Each row has a name. Each question is about the rows just above it.

j_401: [137 146 162 152 155 136 168 140 142 147 141 156 144 140 163 148 157 136
 138 158 149 140 146 161 154 139 136 133 159 141 149 166 149 148 146 140
 144 149 142 160 144 148 142 144 145 135 139 154 144 179 168]
j_654: [143 153 165 157 148 145 144 146 151 150 146 151 149 144 145 139 163 143
 147 165 148 137 165 161 151 140 154 137 155 152 150 166 164 146 151 136
 161 143 144 164 146 150 144 146 164 144 153 160 146 168 156]
j_215: [149 161 189 155 158 141 160 146 152 144 152 150 158 135 154 142 147 138
 151 150 160 142 159 167 151 144 142 139 149 159 163 165 160 141 162 138
 157 145 148 155 143 153 146 143 165 138 148 155 146 161 163]
j_351: [143 162 179 174 157 155 164 153 164 159 148 173 152 152 161 154 190 152
 146 187 154 144 178 193 164 143 163 142 187 155 160 180 170 160 162 144
 165 155 146 185 158 160 155 162 166 154 161 173 155 209 184]
j_544: [150 163 189 167 171 148 182 145 157 155 159 171 158 144 178 153 170 143
 152 172 163 147 164 187 174 151 142 142 179 149 164 185 174 154 160 146
 172 161 154 174 151 163 152 157 160 143 156 164 157 208 185]
j_527: [137 144 160 138 141 133 138 138 139 139 140 138 139 132 145 135 136 131
 138 141 139 135 146 149 137 135 134 134 140 138 148 144 147 132 143 133
 145 140 140 143 135 142 140 135 146 134 139 138 137 139 144]
j_382: [148 157 180 159 168 137 170 147 146 153 153 157 155 143 172 149 158 137
 150 166 155 144 159 163 161 149 144 136 159 149 161 179 162 147 153 143
 159 155 153 172 149 155 144 149 167 140 148 161 152 183 171]
j_959: [143 162 179 174 157 155 164 153 164 159 148 173 152 152 161 154 190 152
 146 187 154 144 178 193 164 143 163 142 138 148 142 153 145 137 140 134
 142 135 138 150 138 138 134 135 153 137 139 149 137 149 145]
j_928: [146 160 176 164 160 148 156 152 155 156 153 159 154 149 160 149 172 144
 149 176 151 141 173 171 161 145 155 137 165 153 158 177 169 151 155 138
 169 151 152 178 152 158 147 152 172 147 154 168 151 184 171]
j_680: [141 144 153 149 150 137 149 139 143 145 145 147 143 138 154 140 152 135
 142 154 143 134 150 149 152 142 139 134 149 137 145 160 158 142 140 137
 157 143 144 157 142 145 137 145 149 137 142 150 142 169 152]
j_779: [164 183 218 177 185 153 184 157 168 162 164 174 176 149 177 156 175 147
 168 182 175 154 185 200 174 157 153 145 182 169 180 196 178 155 177 150
 179 167 161 188 158 173 159 165 189 149 164 175 166 208 194]
Which entry of j_959 is missing from [138 193 159 190 134 161 162 149 187 138 137 143 142 145 148 146 152 142
 139 153 138 135 157 150 137 153 137 135 152 138 173 163 152 140 164 174
 142 164 153 144 148 149 154 145 178 154 164 134 179 143]? -> [155]
j_382 without one entry, shuffled: [149 170 144 171 155 149 149 180 146 147 143 159 144 152 143 155 158 153
 166 137 147 157 153 153 159 149 167 148 153 159 168 161 150 157 172 163
 155 162 159 161 149 155 148 183 144 179 172 140 137 161]. Gone: -> [136]

j_633: [145 132 112 124 123 116  95 129 107 163 140 144  90 144 158 116 128  97
 136 194 130 112 178 114 167  74 116  28 135 112 123 162 132 130 140 118
 118 138 140 144 119 168 113 139 166 140 112 145 110  89 113 191  41 112
 139 160 157  72  95 229 116 134 114 109]
j_385: [ 73 151 154  94 175 128 187 153 134  84 132  55 177 112 163 130 128 137
  80  95 148 129  81  98  75 133 144 229 117  50 137 112 151 114 108 159
 146 118  53 124 143  63 171 116  77  96 192  98 138 130 139  52 198 186
 115 129  94 146 116  64 152 144 154 175]
j_987: [136 115 125 116  80 152 110 118 114 172 141 164 110 132 118 134  99 131
 137 186 130 134 154 158 197 119 122  35 152 155 124 133  97 174 147 118
 158 120 160 149 117 157 121 106 160 144  86 129 104  98 115 172  44  83
 130 141 149  70 129 206  94 116 106  97]
j_227: [140 133 115 118 115 122  96 127 109 160 142 148  95 145 154 120 123 103
 135 197 127 115 176 120 178  77 114  25 138 114 121 160 128 135 143 116
 126 134 139 142 116 172 114 132 165 141 105 140 110  90 113 191  39 104
 138 161 155  70  97 234 110 129 111 109]
j_635: [182 111 107 209 129 103  81 119 116 159 120 131  73 130 123 116 139  96
 148 105 152 113 148 125 103 138 138 145 125 169 162 103 141 132 110 123
 119 157 172 149 148 126  99 142 154 113 107 138 136 146 107 142 121 146
 124 116 171 136 145 147 152 134 154 139]
j_383: [148 140 123 214 141 101  79 128 124  86 126 127  99 156 120 130 144 115
 151  85 141 123 135 124 115 142 130 196 120 146 168  88 155 114 111 116
 143 148 133 116 126 143  98 128 138  99  96 118 148 174 101 129 167 143
 117 121 160 147 142 145 140 118 155 177]
Which entry of j_635 is missing from [ 96 142 146 121 154 107 107 159 171 113 119 139 142 145 136 120 116 103
 139 119 129 124 157 162 125 169 116 136 110 154 103  81 147 146 125 123
 132 148 131 126 141 148 107 138 182 103 145 134 138 209  99 148 149 111
 113 105 123 116 172 138 152  73 152]? -> [130]
Which entry of j_227 is missing from [142 114 160  39 165 160  96 114 116 110 161 197 128 140 105 115  70 134
 143 140 135 142 191 132 155  95 122 104 138 109 111 120 133 172 103 135
 113 129 176 127 115 110 121 114 141 115 234 126 118  97  25  77 148 139
 116 120 178 109  90 127 123 145 138]? -> [154]

j_536: [157 127  89  63 151 167 128 137 184]
j_448: [176 169 134  74 126 130  24 127 178]
j_619: [174 157  99  60 124 158  37 137 183]
j_963: [125 146 123 110 174 111  40  97 133]
j_187: [143 151 134 150  20 178  19  91 130]
Shuffled j_187 with one entry gone: [150 130 143  91  19 134 178  20], missing -> [151]
j_619 without one entry, shuffled: [174  37 158  60 137 183 124 157]. Gone: -> [99]
Shuffled j_187 with one entry gone: [151 143 134  91  20 150 178 130], missing -> [19]
Shuffled j_963 with one entry gone: [125 123  40 146 133 111  97 174], missing -> [110]
j_963 without one entry, shuffled: [123 146 111 125 133 110  40  97]. Gone: -> [174]
Which entry of j_536 is missing from [157 128  89 167 137 151 184  63]? -> [127]
Which entry of j_448 is missing from [130  24 178 176  74 134 127 169]? -> [126]

